In the data rows, zero lies at 4.5, halfway between 4 and 5.
Some points, one per row:
[3 6 4 7 4 5 5 4 8 1 4 6 0 3 5 3 5 6 6 5 6 5 5 6]
[5 5 8 6 3 4 1 4 1 5 5 3 6 4 4 4 5 5 4 5 3 1 4 5]
[4 3 3 4 8 1 4 7 3 4 8 6 6 6 5 1 5 7 9 3 2 4 4 2]
[4 3 5 6 5 3 2 7 2 6 7 3 9 6 5 4 5 2 5 4 1 2 2 3]
[7 5 5 5 6 6 4 4 4 8 4 4 5 7 1 5 5 5 3 4 6 7 7 5]
[5 4 7 5 3 7 3 3 6 4 3 4 4 5 5 8 5 2 3 7 5 3 1 6]
[5 4 6 7 4 8 5 6 7 6 4 3 9 5 6 7 3 1 2 5 3 4 2 7]
[6 4 2 4 5 4 5 2 4 3 4 6 0 6 5 5 7 6 4 6 5 5 5 3]
[5 6 2 5 4 4 6 6 5 7 4 3 7 6 3 4 5 6 4 4 8 9 6 3]
[3 4 4 6 4 5 1 3 3 4 4 5 1 2 6 5 7 4 6 6 4 1 2 5]
[1 1 6 5 7 4 6 6 7 2 7 5 4 7 6 3 3 4 7 3 1 2 0 5]
[6 7 2 4 3 4 3 3 3 7 4 2 7 5 2 3 5 5 4 4 5 6 7 4]
[5 7 3 4 2 4 3 3 3 5 3 7 1 4 3 5 5 5 6 5 7 7 7 6]
[8 5 5 1 4 4 3 4 3 6 1 2 8 3 2 4 5 5 2 4 6 5 9 5]
[3 2 0 1 7 2 7 6 6 4 6 7 2 4 4 3 5 8 7 4 5 6 6 2]
[6 3 7 6 3 8 5 5 7 5 4 2 9 4 6 6 4 2 1 5 4 3 3 7]
[6 7 5 2 3 3 4 2 4 5 4 4 6 2 3 4 4 7 4 4 6 9 8 6]
[3 5 1 5 4 4 5 4 5 4 4 6 0 3 6 4 6 7 6 7 6 5 5 3]
[6 7 4 2 3 4 5 5 4 7 3 2 9 4 2 5 3 5 2 3 5 7 9 5]
[5 4 1 3 6 4 7 3 5 5 4 6 0 3 4 4 6 7 4 5 5 5 8 3]
[7 5 3 2 4 4 3 4 3 7 2 3 7 3 1 4 5 4 3 5 6 5 8 3]
[4 6 6 4 5 3 7 4 5 0 4 6 0 4 5 2 4 5 7 3 6 5 4 5]
[4 4 8 6 3 8 2 4 6 5 4 4 6 4 5 7 3 0 2 6 3 3 1 8]
[4 1 0 2 6 4 7 4 6 3 5 8 1 3 5 4 5 7 5 6 6 6 7 3]
[5 5 8 7 3 5 1 5 0 4 5 5 6 7 6 5 4 1 5 5 4 3 3 7]
[3 2 2 3 8 2 5 7 4 4 8 6 5 5 5 1 6 7 8 3 2 3 4 2]
[3 8 7 8 3 5 6 3 6 2 4 4 4 4 6 3 3 4 4 4 5 6 5 7]
[3 1 1 2 8 3 7 6 6 5 6 7 1 5 5 3 6 8 7 5 5 5 5 2]
[5 6 3 4 4 7 5 3 7 3 2 7 0 2 6 5 4 4 2 8 6 5 6 6]
[6 4 5 5 5 4 1 4 1 4 3 5 4 6 4 6 5 0 6 5 5 4 2 4]
[4 7 4 3 4 2 5 3 4 2 3 7 0 3 4 2 4 7 6 5 6 5 7 4]
[6 3 0 1 6 2 6 4 3 5 6 6 3 4 3 2 5 7 5 4 5 6 8 1]
[2 4 5 5 6 1 2 7 2 4 9 6 7 5 6 2 3 5 8 2 1 3 2 4]
[3 5 2 4 5 5 4 2 3 4 5 5 0 1 5 4 7 7 5 6 5 3 5 3]
[3 9 6 5 3 5 6 4 6 3 3 4 5 5 4 4 1 3 3 4 7 8 5 6]
[4 8 5 4 4 2 4 3 2 3 4 7 1 3 4 2 4 6 5 4 5 7 7 6]
[7 5 3 4 5 2 6 5 4 5 3 4 5 5 2 2 6 7 4 3 6 6 9 4]
[3 1 2 3 6 5 6 4 8 1 4 7 0 4 6 4 5 7 6 5 4 4 5 5]
[5 5 7 6 3 7 3 5 4 6 5 2 7 6 5 6 5 3 3 5 3 1 2 4]
[2 1 4 4 7 6 4 6 6 3 5 9 0 5 6 5 5 5 7 6 3 2 2 4]
Here are 12 more points, each followed by its number:
[3 4 9 8 6 7 4 6 4 5 4 4 5 5 6 7 6 3 5 5 6 3 3 7] 0
[3 6 9 7 5 3 4 6 3 3 6 3 8 6 4 3 2 2 6 2 2 4 2 8] 1
[4 5 6 6 4 4 5 6 5 5 6 1 9 6 3 3 3 3 4 1 2 4 3 4] 2
[4 8 7 5 3 3 5 3 3 3 4 2 4 4 3 3 2 3 3 2 6 7 5 6] 3
[5 8 3 4 4 3 7 3 5 4 4 5 4 4 3 2 4 6 4 4 7 8 9 4] 4
[2 4 4 5 5 4 7 5 9 0 6 7 1 5 6 2 3 6 8 3 4 6 3 5] 5
[7 6 3 3 3 5 6 4 4 7 2 2 8 3 2 4 6 5 2 5 5 4 8 4] 6
[4 3 6 6 5 9 6 5 9 3 3 5 3 5 7 6 4 3 3 6 3 2 1 7] 7
[6 5 8 6 5 3 3 5 0 5 4 3 7 6 4 5 5 2 3 4 4 3 4 5] 8
[7 6 5 1 3 3 2 5 1 6 3 4 9 2 1 4 4 4 2 4 5 5 8 5] 9
[6 5 8 5 4 6 3 4 2 6 3 2 9 4 3 6 4 3 1 5 3 3 5 7] 10
[6 7 2 7 4 6 1 2 1 6 6 5 4 4 5 5 5 6 5 5 3 3 6 5] 11
Which of these numbered points is nearest to each point below, ignoring the direction in which the first points spread most? Its number follows each.
[6 6 0 2 4 4 6 4 5 7 4 3 5 4 2 5 4 6 4 4 7 7 8 3] > 6
[6 6 4 6 2 5 2 4 1 6 7 4 7 5 6 6 6 5 5 5 2 2 3 5] > 11
[4 4 7 5 4 7 4 5 5 7 4 2 9 3 4 6 3 1 1 5 3 4 3 7] > 10
[5 5 7 5 5 2 6 5 6 5 7 1 8 7 4 5 3 5 4 2 5 5 4 3] > 2
[2 3 4 4 6 3 9 6 9 1 6 5 2 6 6 2 4 6 8 2 3 5 2 4] > 5
[5 4 9 5 3 7 2 5 4 6 3 3 8 4 4 7 4 1 2 5 3 2 3 7] > 10
[2 5 6 8 4 6 5 6 8 2 5 6 2 6 7 5 3 4 7 4 4 5 1 6] > 5
[7 6 5 3 3 6 5 4 4 7 4 2 9 4 3 5 3 4 1 5 5 6 7 3] > 6
[2 5 5 7 3 7 7 5 9 2 5 4 4 6 6 4 1 3 4 4 4 6 2 7] > 5
[4 4 4 5 6 3 4 6 3 6 7 2 9 5 6 4 4 5 6 3 2 3 3 1] > 2
[6 6 7 6 2 6 2 4 4 7 4 2 9 4 4 6 4 2 3 5 4 4 3 7] > 10
[6 5 4 8 3 6 4 3 2 6 5 5 4 4 6 6 5 5 5 6 4 3 2 4] > 11
[4 4 5 7 4 7 2 4 3 5 4 7 1 4 6 7 5 4 6 7 6 4 3 6] > 0
[4 7 1 3 4 3 5 4 5 4 4 6 2 3 3 3 5 6 5 5 8 8 8 3] > 4
[6 5 8 6 3 5 2 5 1 5 4 3 7 5 5 5 5 1 3 4 5 2 4 5] > 8
[4 7 3 4 3 5 3 2 3 3 4 7 0 3 6 4 5 7 6 6 5 6 6 6] > 11
[3 2 5 6 5 9 5 5 9 4 5 5 4 5 7 7 4 3 3 6 2 2 1 7] > 7
[7 6 5 2 3 4 3 4 2 6 3 3 9 3 1 5 3 3 2 4 5 6 7 5] > 9
[5 5 3 6 5 4 6 7 4 7 6 2 9 5 4 5 4 5 6 4 5 5 4 1] > 2
[7 6 5 2 4 3 3 5 2 6 4 3 9 3 2 5 4 4 2 4 5 6 8 4] > 9
[7 6 3 2 4 2 3 4 1 7 4 4 9 3 2 5 4 5 3 4 5 7 8 4] > 9
[2 1 5 5 6 9 6 6 9 3 5 7 1 4 7 7 4 4 4 7 3 3 1 6] > 7
[5 5 6 6 3 6 2 2 0 4 5 5 3 4 7 5 4 4 4 6 3 2 3 6] > 11
[7 5 5 4 3 4 1 2 2 6 3 7 2 4 3 7 5 3 6 5 6 5 5 5] > 11
[5 5 5 7 5 7 2 6 4 6 3 7 1 4 4 6 8 5 6 6 6 4 5 5] > 0
[5 2 7 4 7 4 1 6 1 6 5 6 6 5 4 5 6 2 5 6 2 0 3 5] > 8
[5 3 3 6 3 4 1 3 2 4 5 7 2 4 5 6 7 4 6 7 5 4 1 3] > 11
[4 3 5 7 4 7 2 4 4 5 3 7 2 4 6 8 6 3 5 8 6 4 2 5] > 0
[3 4 7 5 5 3 4 8 4 5 6 2 9 7 4 4 3 2 5 2 4 4 1 3] > 2
[4 3 2 1 7 4 6 4 5 3 3 6 0 4 4 3 6 6 5 5 4 3 7 3] > 10
[1 3 8 7 4 6 3 7 6 3 6 5 5 6 7 5 2 1 6 4 2 3 0 7] > 5
[6 7 7 4 3 3 4 3 1 5 3 3 7 4 2 5 5 4 2 4 4 4 6 6] > 10
[2 2 1 3 7 3 8 6 8 3 7 4 3 5 5 2 3 7 6 2 4 7 4 2] > 2
[3 1 5 5 5 8 5 4 7 3 5 6 3 4 7 8 4 2 4 7 2 1 0 6] > 7
[3 5 6 6 5 4 7 5 7 3 6 2 5 7 4 2 2 4 6 1 2 4 2 3] > 2
[3 7 7 6 3 4 5 5 5 2 3 4 2 6 6 5 2 3 4 2 7 7 4 6] > 3
[4 6 2 2 5 3 5 5 4 4 3 6 2 4 4 3 5 6 5 5 8 8 8 3] > 4
[3 1 4 4 6 2 8 6 7 3 9 4 4 7 5 2 3 5 6 2 2 4 2 2] > 2
[3 1 6 6 5 9 4 5 8 4 5 6 3 4 7 7 4 2 4 7 2 2 0 7] > 7
[7 6 5 3 2 5 3 4 3 6 3 1 9 4 3 5 5 4 2 4 6 5 8 6] > 6
[5 3 1 0 7 4 8 5 7 4 4 6 1 4 5 4 5 7 5 4 6 6 7 3] > 10
[4 9 4 5 3 4 5 4 6 3 3 4 5 2 2 3 3 6 4 3 7 8 8 6] > 4
[1 2 6 4 7 2 3 7 3 3 8 6 4 5 6 2 4 4 8 3 1 2 1 4] > 1
[7 6 4 2 3 2 2 4 3 6 3 4 9 3 2 4 4 5 4 4 7 8 7 4] > 9
[7 5 4 3 5 5 6 5 3 6 1 4 5 4 2 4 7 6 3 4 6 5 9 4] > 6
[3 5 6 8 4 6 8 5 8 4 6 3 6 6 7 4 1 4 5 3 3 6 2 5] > 5
[2 5 5 5 5 5 6 6 9 2 3 6 0 6 5 4 3 4 6 4 7 7 3 5] > 5
[6 6 7 7 4 6 4 5 4 7 4 2 9 4 2 5 4 3 2 5 4 5 5 7] > 10
[6 7 5 2 2 3 2 4 2 7 3 3 9 3 2 5 3 3 3 4 6 7 8 6] > 9
[3 4 3 7 5 4 4 4 4 4 5 4 2 4 7 5 8 5 6 6 5 3 2 2] > 0
[3 2 6 5 5 9 6 5 9 4 3 5 3 3 6 8 4 2 2 7 4 3 3 7] > 7
[4 1 7 5 5 9 4 5 9 4 3 5 2 5 5 7 4 2 3 6 3 2 2 8] > 7
[7 6 6 3 3 3 1 3 2 6 2 3 8 3 1 5 3 3 3 4 6 7 6 6] > 9
[3 5 6 8 4 7 1 5 3 5 5 6 3 4 7 6 5 4 6 5 4 2 1 6] > 0
[3 1 4 5 6 8 5 4 7 4 5 5 3 4 6 7 5 3 4 7 2 0 0 5] > 7
[3 3 6 8 6 8 5 6 9 3 5 5 3 4 7 6 4 4 4 6 4 3 0 6] > 7
[4 3 4 5 6 8 5 4 8 4 3 6 0 2 6 7 6 5 3 8 3 2 4 5] > 7
[3 7 5 4 4 2 4 5 3 3 3 6 2 4 3 3 4 4 6 3 8 8 7 6] > 3
[5 3 7 6 4 7 2 5 3 6 4 2 9 3 6 6 5 2 2 5 4 1 3 5] > 10
[6 5 2 3 4 3 5 4 3 7 6 1 8 4 3 4 5 7 4 3 4 4 7 1] > 6
[6 7 7 5 3 2 3 4 0 3 5 3 4 5 4 2 6 4 4 3 5 4 5 5] > 8
[3 5 4 6 5 3 4 4 2 4 5 4 1 5 4 3 7 6 5 5 4 2 4 4] > 8
[7 6 5 3 2 5 3 3 3 7 2 2 7 3 2 5 5 5 2 4 6 5 7 5] > 6
[4 1 6 4 6 4 5 7 6 5 7 2 8 7 5 4 4 3 5 3 0 1 1 4] > 2
[4 6 4 4 5 2 6 3 5 1 4 7 1 4 4 1 5 7 7 4 6 5 7 4] > 3
[4 7 4 5 3 3 6 5 5 4 3 6 2 5 3 3 4 5 5 4 8 8 8 6] > 4
[4 8 5 5 2 4 5 5 6 4 3 3 7 4 3 3 2 4 4 3 8 9 6 6] > 4
[2 6 3 6 3 3 2 5 4 3 4 6 2 4 7 5 5 5 8 6 8 7 4 5] > 0
[5 6 8 6 3 6 3 4 3 6 5 4 9 5 5 7 3 1 2 5 2 2 2 7] > 10
[2 4 7 4 6 2 2 6 2 2 6 6 2 5 5 3 4 4 8 3 2 1 1 4] > 1
[3 2 7 7 4 9 3 6 8 3 4 6 4 4 7 7 3 2 4 6 2 2 0 8] > 7
[5 4 0 2 6 3 9 6 6 5 5 5 5 4 4 3 6 7 4 4 5 5 8 1] > 6
[4 3 6 6 6 5 1 5 1 6 3 5 5 5 4 5 6 2 5 6 3 1 3 5] > 8
[4 6 9 7 5 6 1 5 4 3 4 4 5 4 6 5 5 2 5 5 3 2 1 7] > 0
[7 6 5 1 3 3 3 4 2 7 2 3 8 4 1 4 4 4 3 4 6 6 8 5] > 9
[4 3 3 6 4 7 6 5 9 3 4 7 0 4 7 5 6 6 6 5 5 3 4 6] > 7
